[5 -71 -20 28 8 26 -23 -5]
[8 9 3 -4 -16 -12 21 -14]
->
[5 -71 -20 28 8 26 -23 -5]

[-38 -2 -10 13 -5 36]
[-38 -43 -10 32 -19 25]
[-38 -66 -10 32 -44 -34]
->
[-38 -2 -10 13 -5 36]
[-38 -66 -10 32 -44 -34]

[-8 -14]
[17 -83]
[13 -15]
[0 -83]
[5 9]
[2 3]
->
[-8 -14]
[13 -15]
[5 9]

[11 60 -8 -5 -9 40]
[33 38 18 -3 30 -13]
[52 60 3 -21 1 1]
[2 40 48 31 31 -15]
[39 21 -61 -45 29 -26]
[37 1 54 27 36 -39]
[3 27 19 -8 11 4]
[35 -7 -31 -8 53 -49]
[-29 20 74 43 29 7]
[38 -16 -50 -25 29 -66]
->
[11 60 -8 -5 -9 40]
[52 60 3 -21 1 1]
[39 21 -61 -45 29 -26]
[3 27 19 -8 11 4]
[-29 20 74 43 29 7]

[-39 57 58 75 -69 49]
[-66 -33 58 -56 30 49]
[-66 32 20 83 4 6]
[63 30 53 -82 -49 49]
[-13 -13 -19 -67 75 -35]
[-25 30 -32 -28 -59 23]
->
[-39 57 58 75 -69 49]
[-66 32 20 83 4 6]
[-13 -13 -19 -67 75 -35]

[22 61 67 36 56 -41 74 13 16]
[67 48 28 28 50 -53 12 54 52]
->
[22 61 67 36 56 -41 74 13 16]

[-6 -13 2 -6 14]
[18 -16 17 0 38]
[18 -1 16 3 23]
[41 -28 41 1 83]
[8 3 2 13 -1]
[11 8 4 8 -1]
[13 2 10 5 13]
->
[-6 -13 2 -6 14]
[18 -1 16 3 23]
[8 3 2 13 -1]
[13 2 10 5 13]

[3 36 -25 -15 -26]
[-5 33 14 -1 -11]
[-27 -43 15 19 -3]
[-40 -13 6 40 21]
[-20 65 -13 32 -45]
->
[3 36 -25 -15 -26]
[-27 -43 15 19 -3]
[-20 65 -13 32 -45]

[2 -1 24 6 18 -2 4 -54 -51 -6 -15]
[-15 31 35 47 -20 -6 -34 9 2 8 18]
[-1 14 24 7 8 36 12 -14 53 -31 -9]
[-11 53 -11 -29 3 -17 -17 14 19 35 16]
[24 14 1 18 18 50 35 4 21 -23 22]
[14 14 4 -2 7 -6 -6 -19 -70 -17 -23]
[28 47 38 13 15 19 0 -16 0 -10 -30]
->
[2 -1 24 6 18 -2 4 -54 -51 -6 -15]
[-1 14 24 7 8 36 12 -14 53 -31 -9]
[24 14 1 18 18 50 35 4 21 -23 22]
[28 47 38 13 15 19 0 -16 0 -10 -30]
---
[0 0 -1 0 0 0 0 0 0 -1 -1 -1 -1 -1 0]
[-20 -6 5 -25 -19 -15 -4 -17 -26 6 1 7 4 5 -21]
[-29 -15 15 -49 -10 -42 -18 -13 -45 17 20 20 9 24 -50]
[-79 70 64 -71 -49 13 64 1 -79 58 7 67 57 38 -34]
[-29 -10 23 -54 -30 -11 7 3 -56 25 21 24 21 26 -30]
->
[-29 -79 -29 -20 0]
[-10 70 -15 -6 0]
[23 64 15 5 -1]
[-54 -71 -49 -25 0]
[-30 -49 -10 -19 0]
[-11 13 -42 -15 0]
[7 64 -18 -4 0]
[3 1 -13 -17 0]
[-56 -79 -45 -26 0]
[25 58 17 6 -1]
[21 7 20 1 -1]
[24 67 20 7 -1]
[21 57 9 4 -1]
[26 38 24 5 -1]
[-30 -34 -50 -21 0]

[3 -61 -47 11 0 -50]
[2 -50 -45 4 0 -50]
[-4 11 13 -8 2 8]
[-2 -76 -70 5 2 -55]
[6 -31 -21 11 6 -9]
[5 2 -2 1 5 18]
[-11 -73 -70 -5 11 -55]
[9 -8 -13 6 12 13]
[-2 65 64 -4 -7 55]
[2 22 21 -7 -4 9]
->
[2 -2 9 -11 5 6 -2 -4 2 3]
[22 65 -8 -73 2 -31 -76 11 -50 -61]
[21 64 -13 -70 -2 -21 -70 13 -45 -47]
[-7 -4 6 -5 1 11 5 -8 4 11]
[-4 -7 12 11 5 6 2 2 0 0]
[9 55 13 -55 18 -9 -55 8 -50 -50]

[21 44 -37 -14 40 42 28 22 29 16 -14 -9]
[17 13 27 -8 20 6 3 9 3 -28 -11 -10]
[10 13 -29 -10 4 9 10 -9 10 24 1 -3]
[-18 -42 34 12 -39 -41 -26 -24 -28 -14 13 8]
[7 34 -39 -3 31 40 24 29 26 18 -11 -1]
[4 40 39 12 67 55 19 84 22 -61 -32 -9]
[-13 13 12 17 28 30 8 51 10 -26 -14 2]
->
[-13 4 7 -18 10 17 21]
[13 40 34 -42 13 13 44]
[12 39 -39 34 -29 27 -37]
[17 12 -3 12 -10 -8 -14]
[28 67 31 -39 4 20 40]
[30 55 40 -41 9 6 42]
[8 19 24 -26 10 3 28]
[51 84 29 -24 -9 9 22]
[10 22 26 -28 10 3 29]
[-26 -61 18 -14 24 -28 16]
[-14 -32 -11 13 1 -11 -14]
[2 -9 -1 8 -3 -10 -9]

[16 -24 33 55 -29 61 -7]
[35 71 -36 -25 9 -35 20]
->
[35 16]
[71 -24]
[-36 33]
[-25 55]
[9 -29]
[-35 61]
[20 -7]

[-12 15]
[29 38]
[-77 -54]
[-59 19]
[58 49]
[-62 -2]
[75 35]
[-12 62]
[-71 -56]
->
[-71 -12 75 -62 58 -59 -77 29 -12]
[-56 62 35 -2 49 19 -54 38 15]

[11 -59 40 -28 39 36 16 59 23 42 23]
[6 -8 -36 31 56 45 4 71 -14 -57 -23]
[-51 26 -8 14 -45 5 63 17 -42 -40 12]
->
[-51 6 11]
[26 -8 -59]
[-8 -36 40]
[14 31 -28]
[-45 56 39]
[5 45 36]
[63 4 16]
[17 71 59]
[-42 -14 23]
[-40 -57 42]
[12 -23 23]

[28 -30 -29 -19 -38]
[27 24 -40 -28 -61]
[28 7 13 16 -1]
[-37 0 -31 -32 -37]
[33 11 28 -26 8]
[-4 55 29 -24 27]
[-71 -38 -21 43 -48]
[1 52 28 -18 36]
[-23 -40 29 34 49]
[53 18 1 -8 -4]
->
[53 -23 1 -71 -4 33 -37 28 27 28]
[18 -40 52 -38 55 11 0 7 24 -30]
[1 29 28 -21 29 28 -31 13 -40 -29]
[-8 34 -18 43 -24 -26 -32 16 -28 -19]
[-4 49 36 -48 27 8 -37 -1 -61 -38]
---
[-53 12 63 64 -44 13 -16]
[8 5 31 -11 -17 20 -12]
[14 20 21 -65 8 -23 13]
[10 -26 -13 15 9 9 -5]
->
[-53 12 63 64 -44 13 -16]
[8 5 31 -11 -17 20 -12]
[10 -26 -13 15 9 9 -5]
[14 20 21 -65 8 -23 13]

[-3 -39]
[-14 5]
[-6 19]
[2 33]
[-7 24]
[-5 8]
[-2 65]
->
[-14 5]
[-7 24]
[-6 19]
[-5 8]
[-3 -39]
[-2 65]
[2 33]

[22 79]
[32 75]
[3 54]
[79 16]
->
[3 54]
[22 79]
[32 75]
[79 16]

[-2 9 2 8 6 4 -6 2 6 -13 -3]
[-19 40 -33 9 30 10 -36 14 60 -71 -25]
[-18 49 8 50 48 -4 -29 23 46 -81 -23]
[-3 13 -1 7 8 2 -7 8 16 -20 -8]
->
[-19 40 -33 9 30 10 -36 14 60 -71 -25]
[-18 49 8 50 48 -4 -29 23 46 -81 -23]
[-3 13 -1 7 8 2 -7 8 16 -20 -8]
[-2 9 2 8 6 4 -6 2 6 -13 -3]

[23 -18]
[-28 15]
[-3 63]
->
[-28 15]
[-3 63]
[23 -18]

[8 52 2 -8 56 37 -13 72 22 -24 14 -25]
[30 42 18 19 58 61 31 61 13 17 39 -21]
[39 53 -75 -16 10 -16 3 48 24 -21 31 -5]
[40 46 -76 -9 15 -6 20 32 19 1 45 -19]
[-50 44 6 -21 6 -13 -9 13 18 -3 58 -50]
[65 26 40 29 17 44 31 74 11 -3 16 38]
->
[-50 44 6 -21 6 -13 -9 13 18 -3 58 -50]
[8 52 2 -8 56 37 -13 72 22 -24 14 -25]
[30 42 18 19 58 61 31 61 13 17 39 -21]
[39 53 -75 -16 10 -16 3 48 24 -21 31 -5]
[40 46 -76 -9 15 -6 20 32 19 1 45 -19]
[65 26 40 29 17 44 31 74 11 -3 16 38]

[50 -30]
[-74 -1]
[-69 -3]
[29 6]
[-50 -8]
[-8 39]
[-65 -4]
[-55 -6]
[3 32]
[-2 34]
[40 -27]
[51 -30]
->
[-74 -1]
[-69 -3]
[-65 -4]
[-55 -6]
[-50 -8]
[-8 39]
[-2 34]
[3 32]
[29 6]
[40 -27]
[50 -30]
[51 -30]

[67 79 -6 42]
[57 87 -5 45]
->
[57 87 -5 45]
[67 79 -6 42]
